In the rows, zero is written as 128.
Rotation paths and how fast each direction turns (degrees a step)
Each turn is a multiple of 5 degrees from 10 to 175, or 0.
Each row of a path follows its step; steps can be skipped.

step 2: [132 113 131 120 126 135 132 150 114 125 125 139 119 124 131 122 137 138
 130 140 115 128 152 143 131 126 136 122 137 125 136 134 128 118 132 118
 119 129 135 134 119 115 131 135 143 121 118 126 123 131 122 124 134 129
 133 134 126 124 131]
step 3: [125 135 128 121 126 117 118 134 129 132 130 116 112 129 123 129 133 123
 132 126 115 124 139 131 129 123 127 118 147 131 124 124 134 118 132 121
 136 115 132 123 118 137 129 122 138 131 134 121 129 131 113 106 133 134
 134 151 121 136 142]
step 5: [141 138 108 126 133 134 129 136 134 134 137 138 127 123 136 115 122 109
 123 129 114 131 134 127 131 111 124 125 129 115 124 129 120 129 128 126
 121 135 141 116 127 137 121 120 124 149 133 126 125 133 128 139 123 122
 126 133 141 121 119]
step 6: [125 115 117 132 131 122 119 135 135 123 119 132 111 126 149 123 131 125
 116 134 128 133 126 134 132 104 135 131 140 129 121 147 141 130 129 120
 126 133 122 129 126 128 136 118 120 137 120 138 117 127 124 135 135 135
 123 116 135 122 129]
step 7: [130 123 123 141 121 132 122 137 117 137 126 130 122 149 138 131 152 116
 122 135 127 130 129 132 126 123 135 138 135 138 124 124 126 122 127 131
 136 120 142 123 104 129 131 118 136 121 121 140 118 130 126 129 139 128
 136 118 124 135 122]
step 8: [128 133 139 121 126 130 122 129 127 134 127 129 120 127 144 117 133 127
 150 129 128 117 131 115 126 128 133 131 125 133 116 123 132 113 135 129
 119 140 133 127 116 128 131 117 145 120 120 108 127 130 111 121 138 133
 139 120 127 134 115]
step 9: [131 142 131 123 115 112 122 131 140 144 142 116 136 126 126 121 131 129
 133 127 131 139 127 128 125 125 120 119 132 126 122 125 132 112 141 125
 114 123 141 130 132 116 132 125 132 155 122 125 129 125 126 120 131 128
 137 119 119 130 121]
step 11: [121 131 121 133 126 130 124 134 137 140 126 134 132 133 139 131 132 127
 115 134 132 125 136 134 133 121 123 125 134 150 133 136 127 148 127 129
 129 117 122 117 127 126 132 110 124 134 120 115 140 148 124 131 122 118
 140 126 146 124 124]
step 12: [127 130 136 119 121 132 137 135 130 142 124 126 117 143 146 132 122 124
 123 130 141 135 136 119 141 123 123 138 136 139 128 125 137 131 117 121
 124 126 136 130 130 127 138 126 133 116 116 130 117 146 135 120 119 137
 111 122 135 128 117]
step 13: [131 131 143 138 135 128 123 130 125 119 141 124 127 147 128 129 131 120
 134 140 142 128 141 109 121 121 129 123 122 131 121 132 135 127 121 124
 132 119 146 119 132 124 124 126 151 136 110 126 131 122 129 132 129 141
 120 134 132 130 122]
Speeds:
[130 123 127 127 129 127 130 125 129 129 125 130 127 128 133 129 125 125
 125 125 127 130 128 124 129 124 126 129 126 134 128 128 127 131 126 130
 128 127 129 129 128 128 125 130 127 132 128 128 130 128 131 127 128 124
 127 129 130 129 130] => 60
[128 126 126 126 125 130 127 131 125 128 126 127 129 130 129 129 128 129
 130 127 129 132 128 129 128 131 125 127 130 128 128 128 124 126 129 131
 128 126 131 129 127 126 131 134 125 129 127 132 125 132 132 128 127 128
 127 124 126 127 126] => 140
[128 129 131 126 127 127 129 128 127 126 129 128 129 126 128 126 128 127
 129 129 129 127 130 128 123 130 127 126 128 131 128 124 126 122 131 131
 127 127 123 130 130 130 128 125 128 132 130 131 126 127 131 125 132 127
 128 132 129 128 128] => 65
[125 126 128 126 128 128 128 130 123 125 132 127 126 129 127 127 128 131
 124 124 132 126 129 126 128 129 129 131 128 128 126 128 130 130 129 131
 126 131 129 129 123 128 127 127 131 129 124 129 126 128 128 131 131 126
 125 129 127 130 127] => 60
